[-1.45 -1.29  2.30  6.49] ==> -1.29

[[-3.75 -4.19  7.85 -3.27]
 [-4.18 -4.32  8.71 -3.27]] ==> -4.32

[[-2.53  8.00  2.91  3.27]
 [ 0.06  0.84 -5.01  8.03]
 [-3.31  2.92 -0.90  8.37]] ==> 2.92

[-0.46  6.81 -6.56  3.20] ==> 6.81

[ 2.10  0.31 -6.76  1.55] ==> 0.31

[ 6.73 -1.43 -4.65  5.50] ==> -1.43

[[ 1.55  0.47 -2.69 -2.36]
 [-2.39 -2.34  8.21 -0.55]
 [-1.26  0.19  3.33  0.84]] ==> 0.19
---
[  2.35   5.84  -7.60 -16.54   1.78   6.37  16.23] -> 5.84

[[ -13.4  168.6  158.2  114.9  112.0   85.1 -173.2]
 [  74.0 -122.7 -141.0  -51.7  -83.9 -114.5  157.2]] -> 157.2

[ 0.01  0.17 -0.13  0.16] -> 0.01

[ 0.161 -0.181 -0.120 -0.161 -0.156  0.050] -> -0.120

[[-0.03 -0.03 -0.09 -0.14  0.06 -0.18  0.06]
 [ 0.07 -0.13  0.18  0.03 -0.15  0.09 -0.09]] -> 0.07

[  69.65 -127.67   -3.66  108.72 -166.31  -34.18] -> -3.66

[[ 0.03 -0.05 -0.14  0.03  0.00]
 [ 0.04  0.07  0.12 -0.15 -0.01]] -> 0.04

[[  57.508 -139.078  201.765  119.752]
 [-102.647  -79.041  146.726  -99.984]
 [   6.240 -129.921  174.450  -76.865]] -> 146.726
---
[0 3 7 6] 7
[6 8 4 1 2] 1
[ 82  32 122 109 138  79 220] 79
[80 52 15 70] 15
[602 209 815 745 244 459 654] 459
[ 37 961 781 162] 781
---
[-14, -9, -26, 14, 31] -14
[4, 1, 1, 2, 9] 4
[16, -132, 509, 848, -652] 16
[90, 6, 85, 3, 23] 90
[10, 28, 32, 96, 24] 10
[84, 14, 29, 9, 77] 84
---
[[169 287 141 139 513 192]
 [686 185 132 554 110 438]
 [842 235 154 470 172 489]] => 141

[91 53 47 18 56] => 47

[ 40  14 -25   9  16   0] => -25

[3 2 0 1 3 2 9] => 0

[[75 40 76 38 48]
 [34 39 17 34 34]] => 76

[[ 14 -12 -32  -7 -17   3 -20]
 [ 14 -42   0 -29  40 -11 -30]] => -32

[8764 4692 3218 8062 2841 5536 6468] => 3218

[[  92 -396 -640 -140]
 [ -96 -172  822  204]] => -640

[[2 3 3 3 2 1 3]
 [4 8 3 4 4 5 4]
 [6 3 3 4 4 6 3]] => 3

[[ -4  37  31  28  38  27  31]
 [-26  31  25  28  21  35  25]] => 31
---
[[ 0.37 -0.17  4.18  3.42  3.12 -6.70]
 [-5.66  8.31 -2.86 -3.12  6.52  8.58]
 [ 4.77 -1.32  2.61  0.72 -2.74 -0.29]] → 2.61

[[-1.82  3.81  1.68  0.69  0.85  1.21  2.16]
 [ 8.40 -1.61  2.31 -1.08 -1.19 -2.77 -0.29]
 [ 0.45  1.10  1.68 -0.42 -0.17  0.21 -2.13]] → 1.68

[[ 1.42  2.74 -1.12 -1.59 -0.11]
 [ 7.09 -1.23 -6.60 -2.25 -2.36]
 [ 6.85  1.55 -6.19 -3.18 -1.96]] → -6.19

[[-0.95  8.34  2.06 -7.75]
 [-8.78  3.99  2.51 -1.72]
 [ 6.36  6.55  3.05  4.47]] → 3.05

[[-6.14 -1.20  3.05  4.31  4.89]
 [-4.98 -7.89  7.91  0.67 -1.47]
 [ 0.27  2.78 -5.94  1.05  2.53]] → -5.94

[[-4.61 -0.94  2.99  5.56]
 [-4.58 -6.02 -5.08 -1.99]
 [-4.55 -0.03  3.90 -6.43]] → 3.90

[[-1.62  0.41 -4.56 -2.93  8.32 -2.40 -2.34]
 [ 4.63  4.18 -1.04 -3.67 -1.15 -3.64  4.25]
 [-3.51 -4.27  0.23 -4.20  0.50  1.89  3.96]] → 0.23

[[ 7.25 -1.50  0.25 -1.76  3.09 -6.38]
 [ 0.18  0.34 -4.83  8.05 -3.26  5.15]
 [ 6.43  0.30 -6.21  4.42 -0.67  5.14]] → -6.21

[[-0.28 -1.47  6.26 -2.88  5.69]
 [ 1.17 -0.18  6.04 -0.31 -1.16]
 [ 1.92  0.67  5.49 -0.91 -0.81]] → 5.49
---
[ 1.04 -1.45  5.19 -8.63] yields 5.19, -8.63

[[1.94 3.77 1.02 2.90 1.43]
 [6.53 0.56 5.72 3.37 1.95]] yields 6.53, 0.56

[[-3.01 -3.15 -2.96 -1.75  0.10 -0.84 -2.67]
 [-0.94 -0.84 -2.97 -5.27 -6.64  0.22 -1.46]] yields 0.22, -6.64

[[-2.07 -4.75  8.37 -8.62]
 [-1.14 -6.70 -2.27 -7.85]] yields 8.37, -8.62

[[-3.80  6.56 -8.78 -1.91]
 [ 4.65  4.63  5.43 -2.24]] yields 6.56, -8.78

[ 0.65 -0.74  1.13  1.36 -6.87] yields 1.36, -6.87

[[-1.84  2.54  1.32 -4.22  0.54  0.72]
 [ 2.71 -1.87 -0.57 -0.71 -7.41 -4.93]] yields 2.71, -7.41
---
[[ 4.13 -8.06 -3.96  2.64 -0.39]
 [ 0.22 -3.89  6.40  7.79  1.25]
 [-1.81 -5.96  0.60  2.25 -0.30]] ⇒ 2.25

[-6.34  8.29  1.78  1.58] ⇒ 1.78

[[ 0.41  0.85 -0.54  1.91 -1.72]
 [-3.54  0.41  0.47  5.71  1.08]
 [ 8.17 -0.21 -4.40 -6.78 -5.39]] ⇒ -6.78

[-1.23  0.64  7.09  4.94  2.97 -6.70  3.27] ⇒ -6.70

[-0.53 -5.84  1.02 -1.99 -7.76  3.31] ⇒ -7.76

[[ 0.66 -4.10 -3.46  5.88]
 [ 1.84 -8.38  5.03 -5.85]] ⇒ 5.03

[[-1.29  3.41  3.10 -7.63 -4.00 -5.47]
 [-0.33 -0.88  4.07 -4.22 -6.46 -1.62]
 [ 0.36  0.12 -0.71  0.44 -0.48  0.12]] ⇒ -0.48

[-0.56  1.74 -6.52  5.58  5.15] ⇒ 5.58
---
[7226 7284 2432 3272 2926 8524] ans = 2432

[[ 6 56 78 68 69 91]
 [84 82 79 81 82 78]
 [85 83 79 81 81 79]] ans = 78

[335 189 716 541 295 938 401] ans = 716

[[525 556 632 628  62 587]
 [359 486 598 826 178 402]] ans = 632

[145 175  57 137 252] ans = 57

[[7 5 4 4 3]
 [2 4 6 5 6]
 [1 5 4 3 5]] ans = 4

[168  52 207 145 188  60  66] ans = 207

[ 37  49  45 -39] ans = 45
---
Q:  1.89   7.39   1.69  -4.48
A: 1.69

Q:
-3.82   2.44   4.00   3.97
-3.82   2.44  -7.13  -5.69
A: -7.13

Q:  6.77  -5.78  -0.64  -0.40
A: -0.64

Q: -1.54  -3.03  -0.23   7.25
A: -0.23

Q: -6.23  -1.21  -1.27  -0.16
A: -1.27

Q: -1.17  -8.23  -6.24   1.49
A: -6.24

Q: -8.73  -1.93   6.14  -3.74
A: 6.14

Q: -2.37   4.72  -6.41  -4.24
A: -6.41
